Each path is a new rotation, seen through one point. The rows after it are directions, each followed by how far the rotation turns it, in degrees each step (0 if it stays put).
Each turn is a multiple of 5 degrees from 10 to 175, or 0.
Each row of a path follows its step; steps can be skipped.
Path 1:
step 0: [ 18 -17  17  -6  23  42  38 -27  -8 -11   8 -18  10  23   4 -25 -12 -65
  -9   2 -64  48  31 -49  -8  21 -34  -3  31 -40   6 -30 -49   5 -49]
step 1: [  6 -51  -5 -16 -44 -36  33  -2  11  81   1 -14  33  26 -24  -9  21  27
 -13  -5 -50  -4  12  59 -10  13 -27  -1  17 -43  46 -37   6  -5  -3]
step 2: [ 18 -17 -25 -17   6 -26  65 -26  22   2  15  35 -36 -43 -28 -18   0 -16
  19  51 -20  12 -39 -16 -43 -39  11  14  23 -66   7  26  -6  12 -48]
step 3: [-65 -12 -40   2 -21 -20 -15 -30  -6  -6 -36 -31   1  27 -28 -31   7  27
 -24  11 -61   8  10 -33  52 -31 -10  41  -6 -70  15  13  -1  11  27]
step 5: [-22  42  -9 -28  53 -13  13 -15  10  26  35 -67  30  22 -11  26  48  23
 -42  64 -23  26 -37   8  24  -1 -10 -26  12 -41 -25  15 -26  -9  -3]
step 6: [-14 -28  28  -2 -23   6   2 -50  11   0  59   4 -24  43 -65 -44   2  46
  28   8   2  84  13  17   2 -23   6  -5  37  12 -25   4 -16  21  11]
step 7: [ 24  53 -41 -55 -10  20   5  -7 -34  14  66  27  31  17 -39 -37  13 -25
 -17  19  -9   0  38 -31  40  -2 -24   7  10 -33   6 -30 -29 -33 -44]
step 8: [  9 -12  11 -13  -6   9  49 -38  54  59  17   6  13  25  16 -34 -37  54
 -11  35  -7 -15  24  33  19 -14  -1  42  48   7  35  24 -13 -52  31]
step 9: [-17  41  -5  19   3   6  51 -15  24 -14  22  53 -36  11  21  11   6  23
  28  33 -18  16  14   2  19 -40 -76  15 -20 -40 -12   7 -31  20 -66]
step 10: [-30 -22 -53 -24  -2 -31  35  14  16  -9  26 -47  29  46  15 -13   8   7
   0  14 -55  36  48 -38 -11 -20 -35  54 -13  31  42   8  -9   9  35]
step 11: [ 29  33  18   5 -25  -2  73  49  49  43  38  -3 -41   2   6  -7  11  -3
 -29 -38 -50  14  15 -16   0 -17  10  -9  45 -25 -20 -19 -28  43  -1]
Directions:
[  0   1 -19  -5 -12   8  -4 -12  -1  19 -14  21  -7  -8  -7  -9  -2   8
   6   5   5 -10   2  -4   5  15  16  15  -2  -7   5  14   7  -8 -15]
65
[  2   3   5  15 -29  15   5  -4   7   9 -12   2  -1  11  -6   7  -5  19
  10  -6  -5  -1   0   8   8 -10   9 -18  -4   0   1 -13  -6  12  15]
145
[-18   6  -2   7  12  -4   4 -12  -4   4  -7  11  -1  -3  -4  15   1  12
  -1 -11  16   6   0  -2 -29  -6  -1   5   7 -13  -9   0 -22 -11  10]
110
[ 10 -10  19 -10   8  17   3   3   2  11  -3   1  -5  12   9  17   5  -1
 -27  -3   6 -21   5  12   5   7   3  11   9  -7   7  -7  -8  -1  -4]
100
[ -1 -27   4   3  10  -5   1  -6 -11   7 -15  -5   1 -20  -2   0  -5 -11
  -1  -1  -9   5   1  -1  -6   7   7 -19  -6 -27  11  -8   7  11   1]
25
[ 18  -4 -22   2   2  21 -12   2  -6   0  -4 -12  18   0  -5  19  -3  -4
   0   7 -14   6  -4   3   2  -3 -10  10 -11  -9  -8  12  -7 -11  13]
155
[ 22  17   2  -5 -11   6  -6  -3   6 -15  -2   7 -13  -3  16   1  11  -8
   4  10   2  -2   7 -16  -8   6  -7 -17   8 -23 -11   1  -7   4  -5]
160
[ -1 -18   2 -19  -2   7   4  -3  14 -13  -3  -3   8  -1   5 -16 -11   0
  10  19   6  -5  -3   2 -16   9  10  11  -9   8  -8 -10 -19  10  12]
175
